In the data rows, the value 128 means zero.
Here is a table of points, one per row:
[144  94 136 142 114 164 123 147 174 172  66 136 135 211 168 137 160 116
 168 133 126 157 147 107 120 132 127 141 182 145 130 128 197  86 109 116
 128  53 160 127 141 124  75  62 116 132 154 173 106 151 113  87  91 167
 149  85 118 111 124  98 156]
[ 93 189 180 147 129 159 141 163 104 110 132 164 145 167 108  84 136  96
 122 131 101  59 102 130 107 130  85 151 142 104  55 142 137 143 170 132
 103 135 179 132 110 140 168 164 107 140  84 177 124  69  94 141  83 126
 100 114  87 186 138 113 144]
[ 75 120 166 155 127 158 143 103 107  97 163 129 114 105 123 152  99 114
 181  82 159 134  66 157 119 171 199 183 141 105 160  98 168  67  77 128
 171 116 114 124 110  97 118 154 147 117 125 112 150  98 114 178 112  85
 140  98  97 144 102 164 158]
[110 106 111 139 186 127 101 111 134 150 156  76 131 104 137 114  65 157
 115 103 132 116 122 155  71 120 113 109  99  99 129 118 175 125 159  61
  89 101 117 156 115 135 139 120 150 157 159 147 138 164 135 169 136 121
   2 117  98 113 174 124 127]
[133  94 121 143 139 139 195 120 150 116 124 121  61 134 121 170 103 107
 122  89 153 148  98 149 149 140  81  83  82 102 114  56 140 201 122 111
 139 145  64  93 127 158 150 149 115 123 108 124 156 111  83 134 139 162
 179  60 130 171 146  76 144]
[162 102 121  64 102 111  99 157 126  99 108 151  85 158 161 153 119 132
 105  99  75 183  85 160 165  51 105 140 155  91 142 191  97  85 113 168
 169 136 155 137 121 103 119 107 111 184 132 122  89  85 128 182 153 124
  81 119 174 138 164  93 137]
[123 113  70 143 115  90 181 136 104 138 114 134 141 158  96 125  90 126
 146  65 123  81 129 132 180  97 155 131 149  66 116 166 128 104 214 101
 184 200 139  88 150 112 127 140 152  71 169 179 190 129 103 113 149 149
 135 103  90  75 116 147 105]
[165 208 127 165 119 160  96 162  95 157 122 137  95  80  91 141 107 176
 155 103  89 134 193  93 148 119  65 129 144 140 132 106 145 120 115 123
  87  82 161 135 138 136 139 195 115 132 159 148 171 120 130 189 146  55
 189 103 134  89 169 114  86]
[146  89 127 180  94 135  99 167 141 149 138  83  85 102 144 131 166 102
 114 115 124 130  84 144 142 175 191 119 136 122  62 113  80 119 145 146
 107 119  77 206  92 120 173 162  95  73 134 158 150 143 131  82 140 101
  95  86 194 123 125 112 146]
[107  64 171 139 189 137 134 116  51 131 190 137 156 149 187 120 166 130
 133  79 127 121 115  87 143 127  96  99 118 131 187 121  59  86 136 167
 131 120 179 128 165 114 157 143 157 177 175 125  95 162 187  71  87 142
 171 131 167 139 143 112 100]
[128 153 150  76 123 147 109 169 109 137 184 156 144 157 103  83 113 103
 131 181 154 208 134 150 120 124 207  44 111 111 117 170 135 153  89  94
 142 144 138 156 129 112 149 164 136 136 174 172 162 122 173 143 162 170
 153 123 109 145 140 124 136]
[ 88 156 121 110 112 159 103  76 152  98 154 179 153 171 160 168 115 163
  89  95 109 145 111  95 178 131 127  96  92 196 100 132 101  98 160 114
 133  73 120 132 148 169 141 115  51 120 168  51 126 135  97 103 118 151
 126 201  78 116 123 163 177]
[114 123 118 198  83 137 106 126 118  77 159 100 158 112 143  66  93 101
  98 110  97 192 101  85  98  83 150 144 171 123 149  79 137 218 110 135
 183 128 131 103 161 170  96 115  94 131  74 147 155 131 127  75 142 112
  98 147 158  92 147 149 128]
[113 105 144 128 133  94 140 170 128  57 132  89 130 126 128 107 110 161
 190 215 127  87 183 125 118 171 127  87 103 166 101  85 144  94 131 164
 164 149 144 140 126 159 143 101 149 134 165  98 114  69 113 135 161 143
 114 144 172  58 168 140 165]
[134 136 164 191 101  63 129 107 188 114 115 126 118 143  87 187 167 115
 110 147 178 107 120 153 126 111 133  82 123 119 199 159 146 124 140  59
 112 162 188 165 157 112 130 129 122 118  68  91 105 118 119  98 114  64
 119  79 100 117 177 124  87]
[132 161 141  98 226  70 135 186 148 105 110 133  96  81  86 111 125  95
 133  99 156 144 156  96 102  80 175 147 135 121 160 111 106 149 173 134
 146 117 139 154 106 133 171 112 122  79 140 122 123 140 147 114 103 106
 120 125 106 146  49  90 206]
[180 119 115 155 165 151 145 187 123 132  95 123 142 145  90 141  93 126
 206 144 145 130 145 147 136 137 183 127 147 153 138  99 116 142 185 114
 136 137  47 128 132  87 109 123  64 201  67 127 108 140 146 119 113 119
 140 180 102 190 179 156 120]
[120 172 150 112 118 114 145 122 169 110 148 178 126 169 187 125 154 115
  77 126 104 113 167 135  89 150 148 129  90 103 122  71 133 144 149 186
  70 144 140 107 166  52 103  94 113 197 154 124 115 197  78 170 160 101
 144 153 190 126 102 157 147]
[182 102 124 165 118 147  99 129 106 144 142 106 138  94 101 137 164 204
 150 168 108 145  89 148 133 145  69 122 100 133  84 140 167 150 125 139
 174 185 184  94 109 100 175  53  94 114 114 102 110 189 148 150 132 103
 133 108  90 152  38 156 108]
[ 72  72 147 148 138  96 117 138 107 212  73 158 138 123 151 136 160 144
 123 125 120 185 143 138  77  91 170 163  95 166 127 158 137 164 108 183
  66 144  94  62 157 138 133 142 136 123 168  66 101  57 141  97 132 126
 127 117 113  83 152 169 141]
[ 72 120  55 128 140 153 129  94 144 144 119  74 140 144 111 100 105  96
  88 120 167 203 177 149 162 160 114 154 114  90 114 177 100 127 143 105
  96 129 165 126  87 148 122  96 157 185 183  94  72 107 112  99  86 120
 181 127 201 130  91 182 143]
[170 130  88  81 154 122 118  82 159 176 158 111 154 131 126  66 186  93
 205  97 114  82  89 137 160 143 147 126  79 147 153 109  95 181 128 114
 161 115 132 129 122 143  96 175 126 146  94 160 109 112  85 143 155  89
 116 102 104  81 128 114 164]
[152 118 114 131 109 137 176 105 117 129 124 107 144  98 101 182 121 108
  96 150  83  55 146 185 129 119 149 152 125 129 122 153 135 199  66 113
 151  64 154 110 116  98 185 102 123 106 133 124 118 116 170 169  54 169
 151 188 134  99 133  83  93]
[126 159 111  87 107 204 155 114 150 135 135 170 207  93 129 135 173 100
 133 123 117 178 126 159 134 132 129 101 121 156 128 100 172  45 164 139
  85 154 120  90 136 141 108  90 155  73  98  80 139 130 121 118 112 121
 100 166 188 135 134  71 104]
[119 158 109 134 144 118 163 141 103 133 119  93 161 115 216 132  96 159
 136 127 122 130 156 144 192 124 150 128 167 139 177 158 109 125  46 171
  74 181 152 156 141 211 132 130 116  98 116 156 128 165  64 153 124 143
 105 134 115 186 125 129 129]
[110  78 118  82  37 101  61 150 132  96  99 162 147 122  95 142  91  92
 126 120 144  98 133 138 160 115 122 100 106 177 144 100 151 158 103 163
 124 119 100 121  99 141 129 188 198 166 145 141 147 176 146  77  75 105
 106 111 107 151  94 155 117]
[150 158 100 104 145  88 137 111  76 124 119 121  97 189 112 166 128 152
 111 191 162 168  95 140 126 138  79 166 145 146 159  87 150 141 139 126
 113 135 124 171 169 121 165 175 140  90  87 180 105 100 119 143  92 167
 110 149 134  76  92 170 106]
[148  80 146 172 124  81 115 123 110 155 138 173  88 176  96  90 105 139
 158 121 140 106 122  98 119 144 120 135  78 112 107 173  72 113  88  66
 100 118 113 144 165 189  59  99 155  98 116 102 145 130 133 157 121 121
 126 180 178 152  70 105  96]
[153 139 130 113 118 166 117 112 160 135  93 144 130 145  90  74 134 171
 110 134 191  93 124  95 154 160 131 163 175  60 135 102  84 162 119 200
 133 119 128 150 130 137 162  83 181  97 143  74 109 136 146 154 160 134
  96 132  66 137 175 114  68]
[153 139 123 131 159 139 106  69 187  66  91 130 137 110 160 140  92 125
 144 175 128 133 111  31 126 161 125 161 118 151 115 186 130 128 119 118
 101 179 101  90 125  75 151 158 133 138 106 161 186 126 171 135 113 121
 134 116 142 131 147  83 172]
[ 73 136 175 104  93  78 121  84 106 207 115 123 114  93 109 155 145  91
 128 124 116 149 173 141 149 187  75 130 194 153 107 115  84 145 139  98
 160 140 136 142 118  93  99  81 137 122  83 130 201 135 158 148 151 157
 106 133 104 137 142 140 166]
[143 181  79 121 112  83 155 184 129 100 154 149 155  50 174 109 173 147
  98 135 146 117 166 120 115 161 117 154 109 111  85 165 138 101 116 119
 178  62  89 129 190 123  91 162 160 172  99  95 131 111 123 105 124 172
 135  72 109 143 125 125 131]
[175 121 146 150 106 117 160 144 143 167 152 127 139 121 103 155 144 132
  72 164  76 109  91  52  87 130 125  97 176 141 171 147 131 109 151 126
 134 135  77 101   5 166 123 136 160 137 122 126 121 143  90 195 134 135
 158 151 109 107 122 153 124]
[128 156 143 116 178 164 161 100 118  91 109 121  97 105 155 131 141 101
 168 108 130 114 125 157  85 103  78  70 172 129  92 173 166 135 101 181
  90 129 122 172 102  85  78 126 138 158 130 102 125 130 126  59 176 130
 148 182 120  83  81 129  89]
[101 114 111  45 146 140  68 140 173 112  91 131 149 138 171  89  87 113
  99 139  80  85  93 161 107 122 125 120 141 121 152  87 122  61 120 101
  94 101 125  88 153 156 136 107  77 101 105 113 117 132 194 116 191 170
 205 110 147 138 108 175  94]
[123 150 195  90 103 185  83 129  71 136 124  85  89  80 111 162 173 185
 105 135 177  65 145 104 100 100 118 175  96 108 158 186 148 167 160  98
 157 158  98 125 125 135  86 117 110  77 160 151  88 156 125 125 126 168
 129 149 175 139 151 131 112]
[119 121  86 152 130 103 169  62 126 124 173 101  98 135 103 119 135 148
  95 159 135 133 171 138 111  52 128 176 100 167  94  74 102  68 103 120
 152 108 128 126  95 101  97 166 124 116 124 182 108 102 144  90 168  88
 116 141  95 196 139  96 114]
Along one direction, these points spread out more than along any other. Where along it does each point below lie, from 0 to 99? 50 is the average, and the first point above lies past it. One standard deviation of the points above along it is 16.
[ 88 156 121 110 112 159 103  76 152  98 154 179 153 171 160 168 115 163
  89  95 109 145 111  95 178 131 127  96  92 196 100 132 101  98 160 114
 133  73 120 132 148 169 141 115  51 120 168  51 126 135  97 103 118 151
 126 201  78 116 123 163 177] 80
[146  89 127 180  94 135  99 167 141 149 138  83  85 102 144 131 166 102
 114 115 124 130  84 144 142 175 191 119 136 122  62 113  80 119 145 146
 107 119  77 206  92 120 173 162  95  73 134 158 150 143 131  82 140 101
  95  86 194 123 125 112 146] 36
[101 114 111  45 146 140  68 140 173 112  91 131 149 138 171  89  87 113
  99 139  80  85  93 161 107 122 125 120 141 121 152  87 122  61 120 101
  94 101 125  88 153 156 136 107  77 101 105 113 117 132 194 116 191 170
 205 110 147 138 108 175  94] 78
[123 150 195  90 103 185  83 129  71 136 124  85  89  80 111 162 173 185
 105 135 177  65 145 104 100 100 118 175  96 108 158 186 148 167 160  98
 157 158  98 125 125 135  86 117 110  77 160 151  88 156 125 125 126 168
 129 149 175 139 151 131 112] 42
[123 113  70 143 115  90 181 136 104 138 114 134 141 158  96 125  90 126
 146  65 123  81 129 132 180  97 155 131 149  66 116 166 128 104 214 101
 184 200 139  88 150 112 127 140 152  71 169 179 190 129 103 113 149 149
 135 103  90  75 116 147 105] 29
[132 161 141  98 226  70 135 186 148 105 110 133  96  81  86 111 125  95
 133  99 156 144 156  96 102  80 175 147 135 121 160 111 106 149 173 134
 146 117 139 154 106 133 171 112 122  79 140 122 123 140 147 114 103 106
 120 125 106 146  49  90 206] 37
[119 121  86 152 130 103 169  62 126 124 173 101  98 135 103 119 135 148
  95 159 135 133 171 138 111  52 128 176 100 167  94  74 102  68 103 120
 152 108 128 126  95 101  97 166 124 116 124 182 108 102 144  90 168  88
 116 141  95 196 139  96 114] 39
[114 123 118 198  83 137 106 126 118  77 159 100 158 112 143  66  93 101
  98 110  97 192 101  85  98  83 150 144 171 123 149  79 137 218 110 135
 183 128 131 103 161 170  96 115  94 131  74 147 155 131 127  75 142 112
  98 147 158  92 147 149 128] 47
[120 172 150 112 118 114 145 122 169 110 148 178 126 169 187 125 154 115
  77 126 104 113 167 135  89 150 148 129  90 103 122  71 133 144 149 186
  70 144 140 107 166  52 103  94 113 197 154 124 115 197  78 170 160 101
 144 153 190 126 102 157 147] 79
[144  94 136 142 114 164 123 147 174 172  66 136 135 211 168 137 160 116
 168 133 126 157 147 107 120 132 127 141 182 145 130 128 197  86 109 116
 128  53 160 127 141 124  75  62 116 132 154 173 106 151 113  87  91 167
 149  85 118 111 124  98 156] 69
[128 153 150  76 123 147 109 169 109 137 184 156 144 157 103  83 113 103
 131 181 154 208 134 150 120 124 207  44 111 111 117 170 135 153  89  94
 142 144 138 156 129 112 149 164 136 136 174 172 162 122 173 143 162 170
 153 123 109 145 140 124 136] 48
[ 73 136 175 104  93  78 121  84 106 207 115 123 114  93 109 155 145  91
 128 124 116 149 173 141 149 187  75 130 194 153 107 115  84 145 139  98
 160 140 136 142 118  93  99  81 137 122  83 130 201 135 158 148 151 157
 106 133 104 137 142 140 166] 40
